One vector is turned by the same rotation once a step. Each row is the vector after some number of steps, and that number follows the row.
The counts run from 0 to 389.
[-20  13 -18 -37  59 -10 -63  -8 -17  37  12  51  13   7 -39  -3  -5  15
 -18   6 -17  16  25  -2 -24  25 -26 -34  -9 -11 -23 -31  16] : 13
[  3   0  -1   0  -2 -30 -50   4 -30  10   4   2 -25  37 -64  -7  -1  -1
 -79   7  20  53  13 -18  -4   8  -5 -38 -22 -12 -29   7   3] : 225
[ -6  35  31 -25  13   0 -33   1 -26  25  33  31 -17   5 -41 -28 -41  33
 -15 -26  19  47  16 -27   3  -1   1 -55 -28  -6 -28 -33   7] : 125
[-32 -51 -29 -33  37 -14 -14  -2 -36  -7  17  24 -30  28 -29  23  20 -10
 -35  24   8  14  38 -11 -10   6 -21 -53  -7  -5 -42 -30  11] : 344
[ 17  48  34 -10  41   4 -33 -20  -4  35  31  25 -18  11 -54 -23 -35  13
 -22  -8   3  36   9   2 -28   4 -11 -46 -23 -13 -26 -30  13] : 3
[ 21  17  21 -44  32  10 -32  19 -33  38   6  24 -29  39  -2  42 -15 -12
  15 -29  33  10  -3 -16 -35  24 -19  -7  19   8 -50 -41  30] : 317
[  1 -22 -24 -44  15  18 -29 -24 -19  35  23   8  -4  17  -9 -34 -45  34
 -12  13  31  46  24   2  -6 -43  -1 -49   2  12 -29 -44 -12] : 265
[ 36   8  -1 -31  -9 -19 -29   4   9   3   9 -17 -53  49 -19  29 -61 -41
 -44   4  11  37   5 -13 -14  -5 -22 -10   2   9 -57 -21  11] : 61
[ 25  31  17 -41  11   8 -22   6  -9   2   7   7 -43  24 -28  54 -28 -36
 -24  19  23  22  25   1 -18  39 -14 -33 -14  -8 -51 -33  25] : 327
[-19 -46 -11 -30  68 -14 -11  -9 -18  43  10  26 -16  63   9  11  -4 -20
  -6 -29 -14  10   6   1 -12   2  -7 -22  -7  10 -48 -54  17] : 177
[ 24  10   7 -65   1  15  -4 -23 -20  55 -10  -3  19  41 -30  17 -31 -16
 -21   6  34  47  29  21   3  -4  -8   8  -8  26 -39 -35 -12] : 284
[-15 -54 -28 -32  43 -12 -30   4 -14  21  15  11 -26  53  18   1 -12 -17
  -8 -26   1  22  -1 -19 -11 -20 -23 -21  26  20 -58 -41  17] : 54
[-23  -1   7 -27  22   7 -34  -4 -30  24  39  28 -16  17 -18 -24 -31  30
 -12 -16  12  49  20 -14  22  -1   8 -72 -29  -6 -14 -49   2] : 123
[-24  -8 -12 -33  46  11  19 -24 -31  47  14  11  -3  49 -14  13 -21  13
 -10   2  13  42  32  14  29 -45 -33 -31 -39   6 -19 -40  12] : 288
[-14   0 -14 -33  25   8 -29 -31  -3  38  26  11 -18   9 -26 -47 -52  35
 -42   6  12  41  17  19   5 -40  -4 -42 -27   8 -27 -33  -6] : 267
[-29  15  11 -37  -8 -44 -24  18 -44  25  -2  17 -21  11 -66  21  -5 -15
 -56 -20  42  18   7  -9   3  -3 -26  10   5   8 -18 -41  -2] : 93
[ 31   7   7 -33  29  16 -19   2 -35  64 -22  18 -16  70 -10  46 -18  17
  -1 -24  16  28   2  39 -18 -13 -13  10   8  22 -33 -21 -15] : 296
[ 23 -28   7 -22 -11 -52 -28  22 -40  -6   2  27  -9  44 -67  24 -10 -12
 -18  -8   6  27  18 -24 -38  -5 -18  -9  29  12 -48 -20 -12] : 361
[ -1 -33 -16  -4   9   2 -29  -3 -37  31   3 -10 -45  39 -22  10  -9  27
 -49  12  68  26 -11  22 -22 -49  -8 -25   7  10 -14 -26   5] : 87
[ 40  27  19 -35  15  17   4   7 -23  42   0  13 -22  59  -7  28 -24 -21
   4 -11  13  49  28 -34 -20 -14 -29 -20  -7  -1 -54 -27 -15] : 306
[ 19   8  15 -23  23 -37 -46  14  -9  19  -7  15 -36  60 -25  31 -38 -16
 -39 -32  -5  28 -15  15   1  28 -20  15   5  20 -49  -5  41] : 49
[ 19 -37   5  -3  15 -21 -22   4 -28   8  36  14 -24  37 -39  -3 -32  22
   1 -21  11  29  -8   3 -29 -57 -21 -39  40  22 -27 -40   9] : 375
[-33   8 -11 -44  13 -27 -58  -1 -13  17  19  35 -32   2 -39  -9 -49  25
 -41 -16 -22  17  -2  27  22  -2  -3 -22  -7  12 -16 -47 -10] : 257
[ 14  -7   7  -9   3 -33 -29   1 -31   3   0  19 -21  39 -61   6 -10  -4
 -48  24  29  36  29 -25 -30  24 -11 -31 -28 -11 -53  14  22] : 348
[ 21 -68 -18 -13  -1 -17 -29  -1 -31   7   2  12 -22  61 -39  11  -9  -2
 -22   5  -6  35  13   8 -28 -15   7 -40  26  14 -39 -33 -31] : 364
[ -9   4   0 -16  12 -46 -62   4  -1  14  19  28 -28  18 -66  -5 -43   3
 -51 -17 -28  12 -10  14 -10  -2  -3 -14   7   5 -15 -47 -14] : 380
[  6  41  23 -53  28 -12  -8  -5 -26  20   6  34   4  14 -58  34 -41  19
  -1   2  19  24  31  28   0   9 -39 -13 -16  18 -39 -13  40] : 149
[ 25 -24   6 -33  38  -7 -14   0 -23  43  -8  12 -18  76  -9  45 -20 -14
   6 -27   3  18  -5  32 -24   5  -9   9  16  27 -45 -39  19] : 174
[ -8   0   3 -20  51 -30 -15  -1  -4  36  13  27 -22  46 -18  -5 -20 -39
 -25 -19 -21  24  19 -46 -27  10 -20 -18 -35  -9 -58 -34  14] : 180
[ 25 -30 -18 -25  56  15 -41  -8 -26  36  -7  20  -6  59 -18  17  10  16
 -19  -1  -4  29  10  36 -24 -10 -31 -11  31  25 -42   0   2] : 31
[  3 -15  23 -24  -5   1  -8  17 -62  20  25   3 -18  40 -37  28  -6  18
   1 -39  50  41  -3   8  10 -37 -10 -38  25  19  -6 -51   1] : 108
[-22 -49   0  -8  17 -15 -18   6 -51   4  37   4 -26  36 -35   7  12  17
 -34 -30  28  32  -5  17  24 -36 -23 -41  25  23 -19 -37  16] : 232
[ 13 -16  -7 -33  54  34 -13 -39 -10  31  28  -6  -1  37 -24   2   3  -7
 -28  16   8  40  27  46   1  -9 -26 -55  -2  15 -35 -30  18] : 21
[-28 -20   9 -12  20  -3 -11  14 -59  25  31  27 -26  28 -24   2   7  38
 -10 -38  24  37  -2  -1   6 -53 -16 -45  11  13  -6 -55 -19] : 110
[ 52  -3   2 -11  19   5  -9  -5   2  23  12 -11 -47  69  -7  43 -39 -29
 -10  10   2  35   9   7 -37 -18 -18 -25   4   4 -51 -30   8] : 185
[ -4 -29 -12 -12  53  17 -27   3 -32  13  22  20 -50  30  -1  23   0  23
  -9  17  43  13   6   1 -28  -7 -19 -62  -5  -5 -36 -18  47] : 332
[ 12  15 -13 -23 -15 -25 -30  17 -31  19  -4  -1 -19  30 -43  28 -40  -4
 -36  28  68  34  11 -38 -21 -18 -22 -21  -7  -2 -24 -14  27] : 83
